W =
[[132 122 127 129 142 129 141 131 136 116 135 129]
 [149 139 134 129 128 123 135 110 135 122 114 128]
 [115 136 136 109 135 137 130 141 109 120 109 153]
 [110 129 119 133 121 143 116 130 117 119 118 129]
 [129 115 122 127 126 123 121 131 119 132 126 125]
 [121 121 111 129 125 120 136 122 130 139 118 136]
 [131 126 125 137 122 122 145 105 124 137 145 131]]
Indices start at 0.
(0, 0) -> 132
(4, 4) -> 126
(2, 9) -> 120
(4, 7) -> 131
(1, 6) -> 135
(2, 6) -> 130
(4, 8) -> 119
(1, 11) -> 128
(1, 1) -> 139
(1, 2) -> 134
(0, 6) -> 141
(3, 5) -> 143
(2, 5) -> 137
(6, 11) -> 131
(5, 11) -> 136
(1, 3) -> 129
(2, 2) -> 136
(0, 7) -> 131
(6, 7) -> 105
(0, 4) -> 142
(1, 9) -> 122
(6, 4) -> 122
(4, 2) -> 122
(5, 9) -> 139
(0, 1) -> 122
(3, 11) -> 129
(5, 6) -> 136
(6, 8) -> 124

m = [132 124 129 126 138 148 149 141 136 135 148 123 134 143 127 127]
m[0]	132
m[-1]	127
m[13]	143
m[-6]	148
m[-8]	136

arr =
[[132 107 138 109 139]
 [158 133 118 124 124]
 [113 113 132 116 129]
 [134 106 136 107 144]
 [148 136 110 121 124]
 [153 136 110 126 123]
 [158 135 113 127 123]
 [135 106 134 106 147]
 [155 136 111 127 123]]
arr[0, 0] = 132
arr[-6, -1] = 144
arr[0, 3] = 109
arr[-4, 3] = 126
arr[-5, -5] = 148
arr[3, -4] = 106
arr[:, 4] = [139, 124, 129, 144, 124, 123, 123, 147, 123]
arr[-4, -1] = 123
arr[-3] = [158, 135, 113, 127, 123]
arr[:, 0] = [132, 158, 113, 134, 148, 153, 158, 135, 155]
arr[6, -4] = 135
arr[0, -4] = 107
arr[-1, 0] = 155
arr[3, -3] = 136
arr[8, -3] = 111

x =
130,117,128,134,129,138,125,133,133,105,132,125,115,130
135,117,147,128,119,129,136,131,122,129,139,132,123,114
133,113,138,132,128,138,134,137,132,109,136,130,120,132
125,126,120,133,123,132,114,122,122,119,128,120,111,112
129,140,112,122,133,118,110,125,131,127,126,120,120,119
129,130,118,128,128,127,111,126,128,117,130,119,111,114
140,126,144,119,126,117,132,135,128,132,142,131,126,114
122,143,112,125,131,120,118,120,126,141,118,124,133,128
133,122,143,127,118,126,131,127,119,135,137,130,122,108
135,134,137,118,125,114,129,128,124,145,135,131,131,113
139,129,142,119,125,116,132,133,126,137,140,131,127,113
139,117,141,126,128,128,132,138,132,114,141,130,118,122
125,127,125,131,119,129,117,119,118,130,129,122,115,106
129,137,128,122,123,116,121,122,121,144,130,126,126,108
x[0, 0] = 130
x[5, 10] = 130
x[:, 13] = [130, 114, 132, 112, 119, 114, 114, 128, 108, 113, 113, 122, 106, 108]
x[12] = [125, 127, 125, 131, 119, 129, 117, 119, 118, 130, 129, 122, 115, 106]
x[1, 0] = 135
x[5, 6] = 111
x[1, 3] = 128
x[10, 12] = 127
x[5, 11] = 119
x[2] = [133, 113, 138, 132, 128, 138, 134, 137, 132, 109, 136, 130, 120, 132]
x[:, 0] = [130, 135, 133, 125, 129, 129, 140, 122, 133, 135, 139, 139, 125, 129]
x[:, 5] = [138, 129, 138, 132, 118, 127, 117, 120, 126, 114, 116, 128, 129, 116]
x[13, 13] = 108
x[9, 4] = 125
x[8, 4] = 118
x[10, 0] = 139
x[3, 2] = 120
x[6] = [140, 126, 144, 119, 126, 117, 132, 135, 128, 132, 142, 131, 126, 114]
x[5, 0] = 129
x[8, 12] = 122
x[11, 13] = 122
x[2, 4] = 128
x[3, 13] = 112
x[11, 9] = 114
x[6, 7] = 135
x[2, 1] = 113
x[0, 6] = 125
x[:, 12] = [115, 123, 120, 111, 120, 111, 126, 133, 122, 131, 127, 118, 115, 126]
x[7, 2] = 112
x[9, 10] = 135
x[13, 8] = 121
x[3, 12] = 111
x[8, 7] = 127
x[9, 6] = 129
x[13, 11] = 126
x[:, 11] = [125, 132, 130, 120, 120, 119, 131, 124, 130, 131, 131, 130, 122, 126]

X = [124 141 132 107 151]
X[-5] = 124
X[1] = 141

data =
[[125 109 139 123 136]
 [113 121 117 143 126]
 [124 112 127 124 126]
 [137 137 130 110 116]
 [121 119 144 116 110]
 [120 128 116 140 114]
 [154 135 111 130 126]
 [122 101 123 129 131]
 [130 119 132 111 131]
 [122 136 136 120 115]
 [131 126 136 136 124]
 [114 118 146 121 115]
 [114 132 126 124 112]]
Indices start at 0.
(0, 0) = 125
(1, 4) = 126
(4, 0) = 121
(11, 2) = 146
(8, 3) = 111
(2, 3) = 124
(0, 3) = 123
(1, 2) = 117
(11, 4) = 115
(4, 2) = 144
(8, 2) = 132
(12, 3) = 124
(8, 0) = 130
(12, 2) = 126
(9, 3) = 120
(2, 2) = 127
(2, 1) = 112
(3, 3) = 110
(8, 4) = 131
(2, 4) = 126
(12, 1) = 132
(5, 1) = 128
(12, 0) = 114
(1, 0) = 113
(11, 0) = 114

a =
[[129 120 134 124 121 131 120 134 126 142 125 128 125 121 137]
 [121 123 132 128 124 128 126 130 130 131 130 132 130 130 129]
 [121 123 131 121 125 136 117 137 127 136 136 125 131 118 132]
 [122 126 133 127 122 131 125 128 130 131 130 131 130 128 131]
 [124 133 137 119 125 143 137 137 132 141 125 135 120 131 131]
 [114 126 129 128 129 134 125 133 122 134 130 110 134 127 145]
 [123 125 128 127 127 129 124 127 128 130 130 130 129 128 128]
 [121 124 133 128 125 131 123 129 130 132 128 129 128 126 129]
 [122 140 154 123 134 135 116 137 130 134 128 132 125 135 114]
 [124 124 130 128 125 128 124 129 129 133 129 129 130 126 129]
 [122 126 129 127 125 129 123 125 129 131 128 131 129 131 128]]
a[-11, -15] -> 129
a[0] -> [129, 120, 134, 124, 121, 131, 120, 134, 126, 142, 125, 128, 125, 121, 137]
a[2, 14] -> 132
a[:, -1] -> [137, 129, 132, 131, 131, 145, 128, 129, 114, 129, 128]
a[8, 5] -> 135
a[-10, 2] -> 132
a[6, 7] -> 127
a[6, 6] -> 124
a[9] -> [124, 124, 130, 128, 125, 128, 124, 129, 129, 133, 129, 129, 130, 126, 129]
a[:, -2] -> [121, 130, 118, 128, 131, 127, 128, 126, 135, 126, 131]
a[-6, 7] -> 133
a[-3, 11] -> 132
a[:, -13] -> [134, 132, 131, 133, 137, 129, 128, 133, 154, 130, 129]
a[-4, -3] -> 128
a[-4, -6] -> 132
a[-8, 5] -> 131
a[:, 12] -> [125, 130, 131, 130, 120, 134, 129, 128, 125, 130, 129]
a[-2, -7] -> 129
a[:, 5] -> [131, 128, 136, 131, 143, 134, 129, 131, 135, 128, 129]
a[0, -4] -> 128
a[-9] -> [121, 123, 131, 121, 125, 136, 117, 137, 127, 136, 136, 125, 131, 118, 132]
a[-9, 10] -> 136
a[-9, 11] -> 125
a[-6] -> [114, 126, 129, 128, 129, 134, 125, 133, 122, 134, 130, 110, 134, 127, 145]
a[-4, 8] -> 130
a[-7, -8] -> 137
a[1, 11] -> 132
a[-7, -3] -> 120
a[8] -> [122, 140, 154, 123, 134, 135, 116, 137, 130, 134, 128, 132, 125, 135, 114]
a[3, -1] -> 131
a[-7, 11] -> 135
a[8, 14] -> 114
a[1] -> [121, 123, 132, 128, 124, 128, 126, 130, 130, 131, 130, 132, 130, 130, 129]
a[-8, -8] -> 128
a[2, -6] -> 136
a[6, -6] -> 130
